T: several groups of rows, each row roughly a mix of its group's hidden directions
T (109 x 11)
[[ 0.64  1.22 -2.13  3.31 -1.86  0.68 -1.44  0.29  3.10 -1.15  1.61]
 [ 1.22 -1.58 -1.98 -1.99 -1.31  0.59  3.38  1.10 -1.34 -2.18 -1.99]
 [ 3.97 -2.95 -0.13  1.27 -1.24 -0.27 -1.61  0.62  1.31 -0.61  2.06]
 [-2.49 -0.99  2.21  2.98 -2.11 -0.04 -0.94 -2.15 -0.23 -0.30 -2.44]
 [-2.04 -1.65 -1.13  2.05  1.59 -1.82  3.67 -1.45  0.74 -0.09 -1.62]
 [-0.55 -2.31  0.13 -0.95 -0.80  1.45 -3.87 -2.43  1.36  1.36  1.76]
 [ 1.70  3.57  0.93 -1.45 -0.77 -0.41  2.53 -2.09 -0.76  1.59 -1.94]
 [-2.75 -0.26 -1.07  1.04  0.61  4.22 -0.61  0.22 -2.79 -0.81  0.36]
 [-0.59 -3.03  0.10 -1.08 -1.44 -2.30  3.69  1.42  0.03  1.22 -1.35]
 [-0.99  0.43  0.60 -0.22 -1.13 -3.32 -1.13  1.41 -3.70 -2.40 -0.62]
 [ 0.46  1.35  0.60  0.90 -1.62 -0.35  1.32  5.04 -0.15 -1.22  1.54]
 [ 1.51  2.71  2.84  0.11  3.20  1.76 -0.98  1.08 -1.89  0.30 -0.43]
 [ 1.63  3.35  2.34  1.18 -1.28  1.78  2.36  1.02 -1.56 -1.55  0.00]
 [ 0.78 -1.57 -0.18  0.63  0.92  2.16 -1.14  4.26  1.99 -1.04  1.89]
 [-1.75 -0.72 -3.44 -1.43  1.38 -3.06  0.35  0.83  2.09  0.93 -1.49]
 [-0.09 -0.18 -4.29  1.24 -0.14  2.49  1.53 -2.70 -0.20 -1.08 -0.05]
 [-0.65  2.46  0.14  3.51 -0.61 -0.07 -0.76  0.65  3.24  2.14  1.31]
 [ 0.49  2.69 -3.52 -0.60 -1.24  2.04  0.29  3.18 -0.80  0.26  0.49]
 [ 2.51 -0.02 -4.00 -1.14 -1.75  2.16 -1.70 -0.54  1.53  0.33 -0.14]
 [ 1.21 -0.11 -1.60 -0.32 -4.52 -1.28  0.37 -0.32  2.83 -0.63  1.48]
 [-1.53  0.72  0.71 -5.34  1.21  0.15 -0.10 -0.97 -0.77  1.41  0.33]
 [ 3.47 -0.33  2.67 -0.85 -1.41  1.89 -0.73  1.65  0.05  1.65 -2.34]
 [ 1.54 -2.40  2.07  2.82 -1.56  2.52 -1.72 -0.40 -0.65 -1.22  1.67]
 [ 0.27 -4.57  0.36 -0.17 -0.38 -3.04  1.40  1.39 -0.06 -1.28 -1.01]
 [ 2.37  0.74  0.74 -3.23 -3.40 -1.14  2.55 -0.37  0.57  0.02 -0.30]
 [ 2.22  3.02  2.85 -1.50  1.49  0.89  1.93 -0.02 -1.16  0.87 -1.93]
 [-2.74  3.23 -2.88 -1.61  0.60 -0.02  0.76 -0.21 -1.61  1.72 -1.26]
 [ 0.66  1.47  4.34  1.42  0.98  2.47 -0.43 -1.27  2.03  0.22 -0.73]
 [ 1.64  2.17 -0.79 -3.80 -1.98  0.20  1.13 -2.52  1.34 -0.26  1.04]
 [ 0.49  1.35 -0.27 -2.73  1.03 -0.22 -2.81  2.19  0.53  0.10  3.65]
 [ 1.80  0.25 -2.32 -0.68 -2.42  0.35  3.14  2.19  0.14 -2.69 -0.06]
 [-2.65  1.01  1.46  2.08 -1.69 -0.02  2.54 -3.07 -1.82  0.39  0.51]
 [-0.45  0.40  1.84  1.40 -3.07 -3.33 -1.56  1.69  1.64 -0.54  1.60]
 [ 1.39  0.67 -1.90 -1.66  0.04  1.92  2.19 -4.05  0.25  1.06 -1.46]
 [-2.73  0.44 -2.91 -0.06 -0.80 -2.95 -0.54 -0.20  0.09  2.56 -2.15]
 [ 1.31 -2.56 -3.57  0.56 -0.81 -1.06  1.87 -0.84  2.82  0.38 -1.28]
 [ 2.88  0.38  1.35  0.90  3.34 -0.28 -0.25  1.62 -1.12 -2.94 -1.47]
 [ 0.59 -2.86 -2.35 -3.16  1.09  1.08 -1.15  2.41 -1.36 -1.26 -0.26]
 [ 1.54  3.33  2.05  0.16 -1.45 -1.88  3.11  1.24 -0.46 -0.35 -1.45]
 [-1.17  0.93  0.15  0.27  1.05  2.69 -2.02 -2.04 -3.71  1.81  1.06]
 [-1.74 -0.51 -5.38  1.46 -0.33  1.27  0.50  0.21 -0.35  0.03  0.72]
 [-1.53 -0.83 -0.22  2.17 -0.69 -2.23 -3.11  1.76 -1.38 -2.89  0.86]
 [-2.70  3.63  2.89 -1.18  0.00  1.91  1.04 -0.52  0.76 -0.36 -1.05]
 [-0.28 -0.89 -2.14  2.05 -0.28  0.56  2.01 -1.80 -1.90 -1.95 -3.50]
 [-1.33 -2.48  0.51  3.17  0.54 -1.60 -0.35 -1.16  2.41 -0.29 -2.93]
 [-1.73 -1.29 -0.84 -0.94 -4.03 -0.68 -1.77 -0.06 -2.15  2.43 -0.63]
 [ 0.60 -0.20 -3.20  0.37 -3.03  0.07  0.88  2.57 -0.10 -2.74  1.46]
 [-0.94  0.12  0.42  1.07  2.78  1.07  3.63 -0.84 -0.68 -2.20 -2.59]
 [-2.54  1.41 -1.34  2.59  3.90 -0.25  0.84 -0.64  1.01 -0.51 -1.54]
 [ 2.88  0.86 -0.70  3.27  1.15 -3.21  0.88 -1.71  1.13  0.13 -0.37]
 [ 0.82 -2.52 -2.13 -1.85 -0.38  2.59  2.04  2.81  0.80 -0.63  1.45]
 [ 2.20  0.97  2.05 -1.17 -1.64  0.06 -2.38  0.56  1.84 -0.61  3.64]
 [-2.48  2.18 -2.85 -2.74 -0.13 -1.59  1.64 -1.09 -0.31  1.07 -1.67]
 [ 1.30  1.02 -1.39 -1.61 -1.34 -1.49  0.90 -4.58  1.95 -0.15  0.34]
 [ 1.28 -2.35  0.94 -0.46  2.68  0.97 -3.24 -1.33  1.52  0.73  2.36]
 [ 0.33  2.39  1.72  2.34  4.02  0.46 -1.11 -0.38 -2.00 -0.72 -0.63]
 [ 1.14 -2.07  0.71  0.67  0.44 -3.42  2.84  0.32  2.61 -1.16  1.50]
 [ 1.91  3.88  0.81  0.15 -0.70  1.17  3.37  0.38 -0.77 -1.90 -0.06]
 [ 0.71  4.33  2.25  0.41  2.27 -0.91  0.94  0.45  2.20  0.41 -0.66]
 [-1.23  2.73  1.22  4.15 -0.20 -0.91  0.88 -1.26 -1.82 -1.65 -0.08]
 [ 0.46  3.02 -0.67 -0.01 -0.79 -1.01 -1.03  4.28  1.21  2.17  0.27]
 [-0.35  0.42 -2.32 -1.01 -0.74  1.84  0.71 -1.98  4.16  0.78  1.99]
 [-0.33  1.34  2.83  3.68  1.44  0.50 -1.90 -1.89 -0.75 -1.29 -1.36]
 [-1.79 -2.28  1.89  1.40 -0.33  0.02 -1.28 -0.12  1.92 -2.79 -3.13]
 [-0.76  1.73  0.01  0.93  0.36 -0.37  0.74 -4.96  0.14  2.27 -1.42]
 [-1.84  0.51  4.52  0.27 -0.33  1.65  2.10 -0.87  1.03  1.72 -0.94]
 [ 3.46  0.21  3.01 -0.45  1.06  0.33  2.36  1.29  0.99  2.48 -0.42]
 [ 1.55 -1.05 -0.71 -2.07 -1.38 -1.67 -3.63 -2.73  1.55 -0.51 -0.89]
 [ 2.22  1.06 -1.67 -1.87  0.64  2.48  0.86  4.16  0.09 -0.01 -0.13]
 [-2.77  1.15  2.21  0.76 -1.63  1.55 -1.03 -3.54  1.87 -0.13 -0.61]
 [-0.01  0.76  1.95  0.25 -0.86 -0.35 -1.22  0.87 -4.42 -3.14 -0.21]
 [-0.44 -2.77 -0.60 -2.49  0.78 -0.42 -0.96  3.46 -2.48 -1.65  0.12]
 [ 1.74  1.36 -2.44 -0.11  2.07 -2.03 -0.09  0.18 -0.42 -1.34  3.97]
 [ 4.47  1.04 -0.50  0.10  2.73 -0.72  1.53  1.31 -1.63 -0.78  0.64]
 [-0.98 -1.49  1.45  2.68  0.21  0.20 -1.92  1.53  3.53  0.61  2.38]
 [-1.29 -2.73  0.32 -2.58  0.24 -0.13  2.93  1.87 -2.97 -0.29  0.24]
 [-1.72 -2.28 -0.64 -0.41 -2.01 -3.10  0.92  1.26 -2.65 -2.28 -0.20]
 [-2.04 -1.36 -1.32 -0.66  1.72 -0.47  0.28 -0.37 -4.70 -1.37 -1.23]
 [ 2.66  1.24  0.40  0.52  4.22  0.24  1.54  1.09 -0.55  2.28 -1.02]
 [ 1.39 -2.11  0.09 -0.03  0.15 -2.66  3.42  1.91 -2.23 -0.24 -1.77]
 [ 1.34  0.55 -1.79 -3.59 -0.89  1.29  2.70 -0.09  1.21 -2.61  0.91]
 [-2.75  0.56 -1.54 -3.30  1.79 -1.91  1.64  0.07  1.85 -0.01 -1.71]
 [-0.25  1.22  0.31  0.20  1.49  1.50  2.25 -4.17  0.16  2.57 -1.33]
 [-3.78  1.47 -1.53 -0.55  2.65 -0.89 -0.59 -2.01  0.94  1.64 -1.47]
 [ 2.35 -0.86 -3.03 -0.95 -0.57 -2.38  2.99  1.33  0.87 -1.77 -0.37]
 [-1.97 -2.02  1.07  0.10 -2.75 -0.19  3.98 -1.28  0.84 -0.23 -1.45]
 [ 0.38 -3.76 -2.18 -1.93  0.29 -0.75 -2.82 -0.74  1.19  1.22  1.49]
 [-1.93  0.48  0.78  1.90 -1.78  0.45 -3.81 -1.36 -1.74 -2.37 -0.65]
 [ 1.59  1.88 -0.04 -0.77 -0.77 -1.80 -3.06 -3.60  0.75  0.18 -1.90]
 [-0.76  3.84  1.30  2.44 -1.46  2.59 -0.79 -0.97  1.88 -0.18  0.00]
 [-0.33 -3.92 -1.81 -1.84  1.60  2.34 -0.09 -1.80  1.49  1.14  0.26]
 [ 1.27  2.21  0.88 -1.73 -3.09 -1.49  0.47 -2.61 -2.05  1.93 -0.07]
 [-2.26  0.19 -0.23 -1.40  3.80  1.27  1.18  0.39  3.50 -0.11  0.06]
 [-1.62  0.75 -1.17 -2.70 -1.07  3.04 -2.40 -2.32  0.37  1.12  1.49]
 [-4.51 -2.32  0.85  0.20 -0.56 -1.05 -0.06  0.67 -0.66 -0.19 -2.86]
 [ 3.10 -1.19 -1.06 -1.34  0.99 -1.03  3.11  1.28  2.61  1.50  0.79]
 [ 0.18  0.24  2.21  2.01 -1.67 -0.43 -2.71  3.53  1.30  1.87 -0.28]
 [-1.19  0.03 -0.07 -1.25 -1.88 -4.12 -2.57  2.40 -0.92  0.55  0.03]
 [-0.98  1.27 -1.21 -2.02 -1.92  0.69 -3.49  0.12  0.52  0.48  3.47]
 [ 0.93 -0.15  0.50  2.42 -2.30  1.24 -2.20 -2.85  2.99 -0.28  1.11]
 [ 0.17 -0.86 -4.09 -0.11  0.98  3.22  0.14  1.49  1.94  1.24  0.81]
 [ 1.83 -1.56  0.37 -4.52  0.69  0.85  0.80  2.56 -1.28 -0.31 -0.74]
 [-1.81 -1.83  2.54  2.16  0.86 -1.72 -3.42  1.10  0.83 -0.59  1.27]
 [-0.67 -2.71 -2.43  3.04  1.63  1.60 -2.06  0.13  1.68 -1.00  0.83]
 [-0.40  0.27  4.02  2.45 -0.62  0.17 -2.83 -0.45 -1.20 -1.26 -1.71]
 [ 0.62 -1.11 -0.76 -0.16 -1.21 -2.77 -2.62  1.70 -0.69  3.86  0.74]
 [ 1.36 -0.17  1.06  0.50 -2.26 -0.08 -2.73 -0.17 -3.28  3.07  1.00]
 [-3.97 -0.55 -3.61  1.21  1.39  0.64 -0.13 -0.66  1.26 -0.53 -1.32]
 [-2.42 -2.04 -0.28  0.82 -1.86 -0.35  3.67 -1.72  0.98  0.98 -2.07]]
which group is each row in? (one row of each group first)
[ 0.91 -0.92 -3.93 -2.31  2.23 -1.14  1.93  2.02  0.26  0.52  0.40]
B
[-0.88  1.26  1.43  0.33 -1.17 -3.76 -1.39 -0.90 -3.13 -1.76 -1.17]
W
[ 1.48 -1.30  2.90 -1.19  0.59  0.14  2.18 -0.36  2.59 -3.34  0.44]
R

[-2.37  2.33 -1.21 -1.14  2.39  0.21  2.34  2.75 -1.25 -0.35 -1.64]
R
[-4.13 -1.55 -1.34 -2.62 -1.91  1.24 -1.29 -0.63  1.12  0.24 -0.60]
R
[ 1.48 -0.78 -0.26 -3.10 -1.30  1.76 -2.33  2.53  0.49 -2.69 -0.65]
B
[-0.71 -1.54 -2.47 -0.31 -0.62 -0.49 -0.72  2.86  4.23 -0.74 -0.33]
R
[-0.66  0.94  3.76 -0.12 -2.50  0.82 -2.50  1.76 -0.54  2.24  0.02]
R
[ 0.23  1.29  1.05 -1.09 -1.63  1.73  0.73 -0.16 -0.85  5.11  0.12]
B
[-0.97  0.74  2.26  3.04 -0.07 -2.09  0.15 -1.96 -1.31 -2.92  1.65]
B
[ 0.99  2.39 -1.99 -1.18  2.71  2.76  1.73 -1.07  1.85 -0.06  1.59]
B
[ 0.12 -0.67  0.95 -2.88  0.13 -1.94 -0.28 -2.96 -3.04 -0.66 -2.26]
W
[-0.93 -1.85 -2.91  2.43  3.61  1.26  0.24  0.54  0.10 -1.84  0.20]
R
[-3.90 -0.31  0.07  2.18  0.18 -1.04 -1.48 -2.49 -0.71  1.89 -1.81]
R
